One turn moves every row onto another: examples first, then more rows asked
Vom: [-11 -10  -5 -22  22  26 -14 -14  15  -3   8  15]
Reso: [-23  33   6  18  -8  -6 -35   2  -1  14  -3  -2]
relo: [  4  24 -30   3  19 -29   4  20  18   3  -8 -23]
padig: [-18   9 -13 -25  28 -16  15  -6  -9  -8 -22  14]
Vaz: [  4  32   1   0  19 -34  -3  28  18  -1  -6 -18]
biba: [-19  36 -16  14 -11  20 -20  -2   0  18  -2 -16]
vaf: [-12 -30  -6 -20  10  21  -5 -14   8   7   7   3]
Puzis: [ 14   6  12   5  -9  24   7  -1 -39  19  14  -8]
Koze: [ -6  -9   1 -32  31   7  28 -15   4  14  -8  -1]
figif: [ 36   8  12   0  -1 -16  32  28   9   5   0  -6]
kerop: [ -7  32  -9  11  -5   5 -43  -5  -6  20  -2   1]
fimov: [ 33 -12  -9   0  -1 -15  40  11  -2   9  11  -9]
lef: [ 11  38 -21  -4  15 -33  -7  15  23   2  -9 -12]
gugos: [-15  26   8  17 -14   1 -38   8  -4  27  -2   0]
Lom: [  4  33  -5   4  12 -30 -14  34  17   5 -12 -13]
sugu: [ 34   1  18   1   0  -8  35  20   8  -1   9 -11]
kefa: [ 44   2  -1  -8   1 -20  33   9  11   8  10  -3]
poki: [-10   8  -2 -29  31 -15  18 -10  -2  -6  -3  31]
Vokar: [ -3  -4  11 -30  37  15  13 -15   1  10   6  13]
kedob: [ 26  -3  -1  -5   1 -29  31  21 -12   9  22  -8]
lalu: [-24 -12 -22 -15   8  -1 -20  -4  -6 -14  -7  21]
tob: [  7  -9   4  14 -17  17   5 -13 -32  27  11   2]
Kam: [  8   2  26  18 -27  21   0  -7 -14  16  13   6]
pupu: [ 18  -2  26  14 -26  16   9   3 -11  25   7   6]
teti: [ 25  -3  13   5 -20  18  -2 -13 -20  26  16   7]
Kaz: [-22  27 -18  15   2   1 -33  -2 -13  24  -7 -10]
gudis: [ -9  27 -27   2   0 -35   3  18  25   5   5 -17]
vabop: [-18   0 -19 -18  15  -4  -9  -6  13 -19   0  32]

Vom moves to Vokar
fimov moves to relo
And these:
Lom moves to gugos
Koze moves to padig
kefa moves to lef
Puzis moves to kedob
Kam moves to sugu

One turn moves every row onto another: examples first, then more rows asked
toguv: [ 19  10 -19 -20  27  51  -1  -1   5  25 -10  -6  -6 -11   6  -4  -9   7
 -20]
Vasel: [ 39  17  39   8  12  10 -10 -17  -2 -12   6  35 -13  -7   2 -21   4  -2
 -15]
puvek: [-12  19   1 -12  23  20 -34  -8  -1 -18   3  14 -21  24  -5   0  16 -10
   2]
virep: [-11  18  -1  20 -41 -19  15  -5  12  16   3   4  23  12  32   2  -3 -14
 -19]
biva: [-13 -17   7  -5 -12   8 -14   1  23 -41   6  14  17  -8  24   2   0  27
  -3]
nomur: [-34  11  11   2 -10  17  -5 -10 -30 -14   9 -13   6   0  18   4  -2  41
  -1]
Zifu: [  0  35  -2 -10 -13 -11 -13  10  30  18  16 -24   0  -3   4  12  17  18
 -26]
susav: [ 40  22   3   4  15  16   4  15  33   5  27   0 -12   2 -13  18   8  12
 -17]
rab: [ -2   5  15  -2  18  25  37  11  -8  48  -8  11   4   0   1  -8 -15  13
   2]
Dapeb: [-22  20  10   6 -12   3  -1  -7 -32 -10  -1 -21  -5  11   8  -1   3  45
  15]
bub: [  7  -6   0  -7  -2  -6  -5  -2  10 -19 -33   0  -2  16   3 -15  -3  31
  36]
Zirul: [-27   2   8   0 -12  10  -7  -4 -26 -23  10 -21  11   7  -2   2  -7  37
  14]
Rutu: [ -9   9 -18 -32   6  22 -23 -11  -2  26 -28 -23  19 -10   8   1 -13   4
 -17]
Banep: [  5  30  -5 -13 -29 -10 -17   9  19  18  10 -26  -2   8   5  20   8  17
 -34]
simu: [ 36  30   1   1  12   9  11  20  26  10  32 -13 -12  -1  -6   9  15  15
 -18]
Gibu: [  8   8  20  19 -24 -18  29 -16 -11  20   2   3  26  24  18 -13  -1 -23
   6]
Vuzo: [ -8  -9   2   1 -29   9  17 -18  -3  20   0   6  32  19  15 -23 -16 -29
   4]
Pofes: [ -8  24  18  -4  23   7 -29  -7  -4 -27  14  16 -18  22   4   9  22  -9
  -7]
Tokev: [-11  12  11  13 -37   0  24 -12  11  25  16  11  17  17  30 -17   3 -19
 -12]
ral: [ -1  12  21   5   4  -8   2 -15  -7 -17 -28  13  -4  -3  49   4  13  36
   0]
Duv: [  0   8 -17 -31 -10  17 -26 -10  -9  24 -27 -24  14   3   7  12 -17   4
 -26]
ruka: [ -5  20  16  -6  34  11 -27 -14 -20 -21  -6  12 -12  25   1   7  16 -12
   2]
vig: [ 21  12  21  -9  14 -29 -12  -4 -22   0  -3 -27  36  -3   2  30  -1   0
 -16]
vafi: [  0  -1  18   3   6  12  34  28  16  29  26  10  10   2 -18  -4 -11  13
   2]
sozef: [ 11   3  12  17   2 -21  13   1  21  -3  14   9   8 -13  59 -15   6 -12
   4]
vaza: [  3 -11 -14   0  -4   1   5   7  34   1   4   5  10  -7  37 -33  -9 -16
  19]
Rir: [ 27  13 -13 -13  31  50   1  -6   9  26 -16   3 -14  -4   0   7  -8   6
 -12]
Misu: [  4   8   2  18 -28 -25  17 -10 -11  15 -21  -2  33  19  22   1 -13 -22
  -1]
Pidez: [ 21  -4   3   7  14 -18  13  -4   3   7 -19   2  13  -3  43 -25 -10 -17
  27]
nuguk: [ 23  13  16 -12  -5 -25 -14  -2 -24   6  -6 -27  27   7   4  37  -9   1
 -26]
Vak: [-13  -1 -18   7 -37  -1   6  -7   9  17 -13   2  33  16  18 -11 -21 -24
  -6]
zele: [ 45   3  17   0  40  18   6  -5 -12  -3   3   5  14  -7   2  33  -8  -4
 -20]
tul: [ -2  -6  33   6  21  13  36  15 -11  25  18  19  26 -11   8  11 -14   6
 -15]
zuvum: [ 28  11  25   2   2  27 -17 -12  14  -8  13  34 -16  -8  -6 -30  -4   0
 -13]
Mogu: [ 43   1  16  -4  42  10   7   2 -20  -4   7  -8  24  -9  -1  23  -9  -5
 -14]
posi: [ 37   5  26  -2  14  23 -14 -19  -5  -4  -9  29 -13  -2  -9 -32  -9  -5
  -2]

zele moves to Rir
nomur moves to Dapeb
Vuzo moves to Tokev
And these:
Misu moves to Vak
puvek moves to Pofes
toguv moves to simu
vig moves to Rutu
sozef moves to Pidez
Duv moves to Banep
zuvum moves to Vasel
biva moves to ral
vafi moves to tul

One turn moves every row onto another: examples first, then more rows asked
talok: [-18   6  30  19 -15   6  24 -29 -20   8 -62 -40 -11 -11  20 -28 -30 -26
   0]
bep: [-18 -27  35   5 -19  -5   8 -51 -34  25 -50 -38  25  -8 -11 -25   5 -13
  19]
Mopev: [-21 -17  35   5 -26   0  16 -42 -13  26 -46 -32  33  -7   4 -25   6 -10
  20]
kivor: [ 27  26  46   4 -30  17  33 -16 -42  18 -15 -51  -1  10   4  15 -42  10
   5]
nevar: [ 14  26  46  20 -33   8  31 -20 -56  17 -18 -50  -9 -13   0  11 -50   3
  -4]
pidip: [  4 -11  53 -18 -34 -50  -4 -25 -44  32 -15 -37   3 -14   8  -5 -28   2
  31]
guv: [ 14  35  12  25 -45  17 -17 -37 -17   8  -4 -48   9 -21 -38   3  -7   8
  16]
pabe: [ 23  16  33  24 -35  22  -5 -40 -19  -6  -3  -9   4 -17 -33  15 -35 -15
  11]
nuso: [-13   2  33  20 -28 -17 -44 -41 -21  10  12 -23  14  -7 -29  -6 -20   3
   7]
git: [ 15  27  12  19 -40  14 -21 -43 -30   8  -8 -50   5 -19 -45   4  -5   8
  17]
vudu: [-22  27   0  14 -29 -21 -13 -46 -41  10 -24 -28  11 -18  37  -6 -15  17
  15]
Baliz: [  0  43  51  40  -5  10   3 -53 -34  18 -46  -8 -17   9  -7  -6 -29  11
  22]
Meli: [  2  20   6  13 -20   3 -13 -44 -26   9 -31 -51   8  11  38  21 -14  25
  -4]
lezab: [ 10  -8  28 -17  -2   9  19 -33 -36  10 -63 -54  -8  22   5 -12 -15  -9
  19]
gepi: [ 30  10  33   8 -30  21  -8 -45 -30  -5  -6 -16   3  -8 -41  22 -32 -10
  14]
tofi: [ -4   2  54  -5 -44 -48   3 -14 -17  30 -12 -29   9 -19  24 -10 -28  -5
  25]
sonim: [ -3  17  47  -3 -14 -33   2 -34 -51  18 -28  -6 -29  -5  -1 -27 -51  -7
  31]
zakig: [ 20 -15  32 -16 -23  16  27 -28 -35  16 -45 -67 -13   5  -5  -9 -26 -12
   2]
bokap: [ 11  39  50  22  -2  10   1 -53 -29  18 -45 -10 -14  21 -12   2 -21  16
  31]
lofo: [  6  -6  47 -13 -42   1 -24 -34  -4  -7   0 -18  17 -25 -22   6  -9  -8
  29]
Vedal: [  5  29  46 -14 -17 -29   6 -19 -20  12 -18  -1 -13  12  15 -24 -40  -2
  39]
buv: [ -9  15   1  -5 -23 -21 -22 -49 -57  13 -29 -37  10  -4  23   2  -8  28
  27]
Digot: [-10  13  32   4  -1 -21   2 -49 -60  14 -55 -19 -31  -1   2 -28 -39 -11
  29]
Nipim: [  0  -1  35  12 -34  15  33 -20 -16  13 -44 -60 -10 -16   8 -19 -36 -22
 -10]
feken: [ -9   0  29  11 -26 -14 -43 -37 -18   6  12 -25  18   6 -31   1 -12   6
  12]
Filu: [ -9  12   4  29 -18  -4 -15 -54 -47  12 -34 -51  -8  -7  25  16 -21  18
  -8]
gud: [ -5  31  29  -2  -7 -11  10 -22 -11   7 -47  -8  -8  19  28 -29 -28  -6
  38]
pezu: [  1 -12  49  -2 -43  -6 -27 -44 -23  -4  -4 -21   7 -39 -32   5 -15 -15
  23]

kivor moves to pidip
sonim moves to Nipim
And these:
lofo moves to gepi
git moves to nuso
Meli moves to buv
Baliz moves to Mopev
gud moves to lezab

One turn moves every row onto another: examples first, then more rows asked
narop: [-10 -10  -8 -10 -30   0  -4  -9   1  17   2  -4  11   2  -7  -4 -39  -2
  -3   0 -39   5  47  -9  10 -23 -23  -2  -9   1]
vel: [  0   6 -14  -6 -17  10  -5  -9  33   7   4  -9 -19  13  -3  -5   0 -11
  -1  -3  10   8 -25 -12   1   1 -20 -74  -7  -6]
foga: [  6   2  18  32 -17   0  36 -22  15   2  26 -11 -29   2   6 -13 -11  12
  16  -7  -9   4  -8 -12   0  11 -29  26  26  16]
tisi: [-13 -34 -40   3  16  -9  -1 -12   7  23   0  -9 -18  14 -22  -9 -57   1
  13  -2 -38   2   3  -6 -10   7 -13 -18  -2  -5]
Bavam: [ -5  -1  12  -8  18  11   1  -8  51 -12   1 -10  -1 -19  -9   4   9  -6
   1  -7   2  11  14 -12  -6  16  12  54  -9  -6]
fevo: [ -1   5 -14  20  13  -9  23  23  16  -1  16  -1 -37   6  -4 -24   0   6
   3 -11 -15   5  28 -29 -20  -3 -24  22  28  18]
pabu: [  2   4  -1  -5 -29   6   9  -7  13  -7   5  -4 -29   6 -13  -4 -10  17
   6  -5   0   7  15 -13 -16 -27 -17  58  29   5]
Bebov: [  1   5 -11   4  30  -1  11 -16  41   4  13  -5  -6 -19   2  24   1  -5
   8  10  18  -8  37 -25 -14  12   5   9   3  20]
tosa: [ -1  11 -26   9 -18   8  -8 -32   0  13  18 -14  20  28   3   5 -18  -2
  15 -14 -34  -1  23  18   6 -14 -38 -24 -11   1]
Ruk: [-10  22 -11 -12  38   7  -3  -9 -13 -26  15 -13  29  41  16 -11  -4   3
   7  -3 -22   7   4  17 -20   2 -38   4   7  -7]
pebo: [ -8  15 -21   3  -4  10 -36  -6 -15 -20  -3   1  12  41   0  -7 -23   9
  10 -32 -39  -2  -7  -2  17   7  -8  23 -13  13]
fofo: [  1  -4 -12  -4  16   6  10 -12  -3 -15   3  -9 -10   7 -17   1 -49   4
   2   3 -48   9 -47  17   3  18  10  13  11  -3]
Rupi: [ -2  12  -1  32  -4  -9 -18 -25  37   9   1 -23 -16 -26 -16  14  -2   7
  15   3   5   6   9 -23  -1  41   1  24  -5   2]
zabub: [-11 -17   7 -27 -25  18 -35 -11  24 -18 -13   0 -21  25  -2 -18 -14   0
   3 -17  10  11 -47 -18  13   6   4 -19 -15  -4]
kida: [-12  -3 -21   2  23  16  -1 -27  30  24   4   6  29 -18 -24  13   1  -2
  40 -17  13  -6 -11  -9  14  12   3 -12 -13  -7]
lorel: [ -4   0  -4 -47  17  12 -19  10  22 -34   0  -7 -17  20   8 -13   4  -7
 -12  10  13  15 -21  -5 -19 -10  -2 -39  11  -3]
ruf: [  1   7 -16 -21  10  16  17  30 -18  22   7  -4 -32  11  -3   9 -14 -16
 -16 -30  -3   5   1   9  16  -5  -2 -15 -36 -18]
dedi: [ -3   4  37   0  31  -2 -24 -17  -9   1   1 -16  -7 -21 -10  -1  16  12
  16  -2  11   3 -37 -10   1 -26 -22  20  27  -8]
Posoz: [ -9  28  -4   9  10  -4   0  20 -26 -20  -3  10   9  13   0  -6 -35   9
  -8  -7 -38  -1  -5 -29  20  21  -1  13   2  23]
tezik: [  0   2   7 -30  -4   3 -18   2 -31   8   8 -38 -37   1   1   4 -18  -2
 -12   8  -2  22  -2  35  -4  -1  -8  -3 -13 -28]
Sovi: [ -9   2 -36 -27  24  11  28 -12   3   6  -5  -2   7  20 -27  16 -38   3
   3   5  -9   2 -19   8 -29 -15 -20   8  11 -30]
Feku: [  1 -10  16  24  31  -3 -20  -1  -2  17   5   4 -21 -21  -7  -3   5   4
  17 -27  -9 -15 -23 -34  30 -21  -5  -5   9  26]
ver: [-18  21  18  -7  10   0  23 -16 -14  -4   4 -14  32  14   4  -5 -22   9
   1  17  -5  12  -2  -5 -17   9 -52  10   7 -26]
Tosun: [-13  -4  21  -2 -26   6 -15   5   4 -24  -2  -1 -45  36  -5 -14  15   6
   5  -9  21  11 -13 -28  -3  -7   2 -18 -28   6]
Farev: [ -1  16 -19  -9  42   7 -16   0  27  -6   7 -12  23 -34 -24   4  17  -7
  18   7 -15  14  -4  15   1  11  17  -9   8  -6]
gepup: [ -7   1  32 -13  -7   4  -2   7   7 -36  12 -12 -41  28   6 -16  26  -2
  -3  10  14  21  -5  -9 -18 -12  -3 -29 -13   2]
gik: [-17 -23 -11 -15  27   2 -50 -26  15  -1  -4  -9  13 -21 -18  -2  -9   9
  39   5   2   3  -1  -3   4  17  21  11   0   6]
Pes: [  0 -11  11  -3  23   1 -16   0  15  27   4  -9  -9 -28 -21  -2  21  -6
   7 -16  -6   1  10 -11   3 -58 -24  -5  13  -8]
mitam: [-10 -13   6 -14  20   4   0  -5 -41  15  10 -14 -37  24  20   5 -32   5
   6 -10  23  -5 -16  -2   9  24 -10 -12 -25  -3]
Sotuv: [ -1   8  17   2 -32   9   8  -1  12 -13  11  -6 -39  24  -5   1  23  -4
   1  -1  18  10  -3 -15  -4 -19  -6 -43 -23   3]

tosa moves to pebo
Feku moves to dedi
vel moves to zabub
And these:
tisi moves to fofo
tezik moves to ruf
gik moves to Farev
gepup moves to Sotuv
Bavam moves to Bebov
ver moves to narop
foga moves to pabu

